k_570: [ 12  16  32  20 -23   1 -13 -33 -14 -11  38  30  -7 -20 -41 -28   9  -7
  -5 -16   6  16   3 -36 -16  32  26  17  -9]
k_870: [ 12  16  32  20 -23   1 -13 -33 -14 -11  38  30  -7 -20 -41 -28   9  -7
  -5 -16 -35 -36 -21 -22  22  15  -7   3  26]
k_74: [-41 -26 -30 -25  -5  11  37  10 -21 -24 -28 -17 -14 -15  18 -12 -23  13
  13  40 -26 -38   9  20  -6   1   6  12  35]
k_850: [ -2  23  -2  19 -15  38   8 -17 -25 -50 -16 -26 -51 -41   5 -24  22  -1
  37  -4  16  10  42  22 -51  20  46  35   6]
k_796: [-49 -50 -28 -40  -9  -2  42   6 -19  13 -16   1   8  -9   7 -12 -47  -2
  -1  51 -44 -55 -10   6  14   1  -6   8  43]
k_298: [-29 -37 -32 -38  12 -12  25  26   5  28 -24  -4  24  17  24  15 -32  -8
  -9  33 -28 -35 -19  13  30 -21 -32 -16  24]
k_768: [-20 -23   0 -16 -23  -6  13 -20 -23  14  19  28  12 -21 -25 -26 -25 -10
  -9  18 -24 -21 -12 -25  10  26   6  18  22]
miss k_850: [ -2 -26  38   8  22 -41  20  -4 -16 -24  35   5  10 -51  22 -25  -1 -51
  46  -2  19 -50  42   6  23 -15 -17  16] | [37]
miss k_570: [-36 -16  32 -41 -28  16  30  38   9  -7  -9  17 -20 -33  20  26  32  -7
 -13  -5   1 -16   6   3 -23 -11  12  16] | [-14]
miss k_74: [-41 -26  35   6 -14  11 -17 -12 -38 -30 -24 -26  12  40  18  10  -6  13
 -28  20  13 -15  -5  37   1   9 -21 -25] | [-23]

k_342: [ -2  10  55  -2 -28]
k_62: [ 1 -1  1  2  1]
k_291: [-2 10  8 -2  9]
k_415: [-29  18  27   2   9]
miss k_291: [ 8  9 -2 -2] | [10]
miss k_291: [-2 -2 10  8] | [9]
miss k_291: [ 9 -2 -2 10] | [8]
miss k_62: [-1  1  1  1] | [2]

k_321: [ 32   8  -2 -44 -22   1  41  38 -35  43 -18 -27 -36  -6 -39 -16  22 -25
 -17   2  41  -5  34 -27  -1  34  43  -4 -29  -5 -36 -30  -1  15]
k_439: [ 16 -24 -24  30  -3   9 -28  17   9  21  -8  44  -6 -17 -45  31   7 -30
   2 -36   8  20   7 -19  16 -14  22 -17 -17   2  28 -25 -35  12]
k_311: [  6 -11  27  42  -1  36  40 -25 -10  -9 -21  34 -14 -36  45 -10  26 -34
 -11  17 -38  17 -27  41 -40 -39 -32 -46  16  14 -39 -25  20  -9]
k_46: [ 30  27  29 -39   0 -24  22  19 -22 -25 -19 -23 -44   1 -41 -33 -26 -34
  30  43  24 -18  18 -15 -27  20  35  15  12  34   4 -46 -10 -34]
k_448: [ 32   3 -29   6  13   0 -12  28  44 -12   6  13   7  21  20  14 -15 -36
 -17  -5 -33 -22  35 -12 -20 -10 -12 -29  18  36 -42  17 -29  10]
k_908: [ 24  17 -26 -42 -41 -43 -19 -29  -3 -18 -12 -30 -19  28  -1  11 -28  26
  25 -23  12 -28  23  29 -20   0  36 -10  32  10 -14 -16   5  22]
k_287: [-12  -4  32   0   2  23  17  -1  37  17   0  29  23 -13 -28 -13 -14 -20
 -22 -19 -15  33 -23  31 -20 -13  -4  32 -34 -34 -23  14  12  44]
k_520: [-20  35  19   5  15  32 -17  -5  -2   3 -22 -16 -20 -15  24 -12 -13   1
  19   2 -10 -18  37 -33  21  23 -22   1  -6 -12 -45 -40  44  41]
k_211: [-16  27 -37  39  -3  18 -25 -10  39  45   1 -28  -5  19 -15  11 -32  -8
   8  27 -10  11  -4  20 -45   3 -14 -33  36 -40   5  35 -23 -19]
k_143: [ 20  20 -12  -4 -20  26 -37 -44 -23 -36  -3 -38  30  28  32 -32   3 -17
   6  15 -24 -42 -43 -12 -26   0  14  -4  24   8  21  42 -25 -41]
k_596: [ 20  20 -12  -4 -20  26 -37 -44 -23 -36  -3 -38  30  28  32 -32   3 -17
   6  34 -10  -2 -29  33  24  -6  13 -21   7  39  -4  27 -45  -6]
miss k_596: [ -4  20 -29 -20 -17 -12  -6  34  26 -21  20 -37   7  28 -32  13  -6 -44
 -23  -3  33  -2 -36  24  -4  39  30  32 -10 -38   3   6  27] | [-45]
miss k_448: [ 44 -20 -12   0   6   6 -22   7 -42  13  36 -29  -5  10  14 -17  28 -29
 -33  17 -12 -10  13  32   3  18  20  21 -36  35 -29 -12 -12] | [-15]

k_276: [ 12  17  10  37 -14  17 -11  13  -2   2   6 -12 -45 -20  16  11 -17   8
 -26  11   9  -2  14]
k_41: [  2 -14 -18   2   4 -28  -1  27  10  -2  42  39  -9 -15   6  15  -7   7
 -24 -21  18  20  -3]
k_534: [ 13  28  -1   7  -2  18   3  18  -3 -29  -7  15  10  -5   8   1   8 -41
 -18  32  20  17   6]
k_14: [  0   2  -9  -8 -10  11  28  21  20  -9  27  51  -9   3 -15   5 -33   2
   2 -11  19   2 -12]
k_242: [ 15  21  10  17   6   6  -2   8 -19 -18  23  15  20  -4   8 -11  33 -18
   0  24  22  47   3]
k_31: [  0   2  -9  -8 -10  11  28  21  20  -9  27  51  -9   3 -15   5 -33   2
   2  -1  23  15 -15]
k_328: [ 21   8  20  41 -19  13  -2  -6 -11   6  28 -10 -35 -11   3   2   2  22
 -11   8  10   9 -37]
miss k_276: [ 14 -11  12  37 -14  10 -17 -45  17 -20  16   9 -12 -26  -2  11  17   2
  11   8  -2   6] | [13]
miss k_41: [-14 -21  15   2 -18  -2  10   7   6  20  27 -28  -3  -1   4  39  42  18
  -9 -24 -15   2] | [-7]
miss k_328: [  8  13   2 -10  22 -35  28 -11   8   6  41  21 -11   3 -37  -2  10 -11
  20 -19   9   2] | [-6]
miss k_534: [ 10  20  18   6  -5  -7  -1  18 -29  -2  32   7  15 -18   8  17   8  -3
   1  28  13 -41] | [3]
miss k_242: [ 15 -18   8   6  -2  15  24 -19  10  47  17   3  -4   8   6 -18  23  33
  20   0 -11  22] | [21]
miss k_328: [ 21   2 -11   8   9 -10   6  22  20  41  10 -37   8 -11  28  -2  -6 -11
 -35  13   2 -19] | [3]

k_720: [27 -1 23 -6 -8 41  9  1  9 40]
k_271: [ 13  -8  -8  -7 -21 -31  -4 -12 -32  27]
k_345: [ 18  -7  17 -14  -3  10  -7   7  16   8]
k_802: [ 13 -24  23 -27   0  10   9   2  24  16]
k_890: [ 13  40  23 -27   0  10   9   2  24  16]
k_770: [ -6  47  -5  39  17 -32 -16  19   5 -35]
miss k_271: [-21  -8  -8  27  -7  13 -12  -4 -31] | [-32]
miss k_345: [ -3  16  18  10 -14   8  -7  -7   7] | [17]

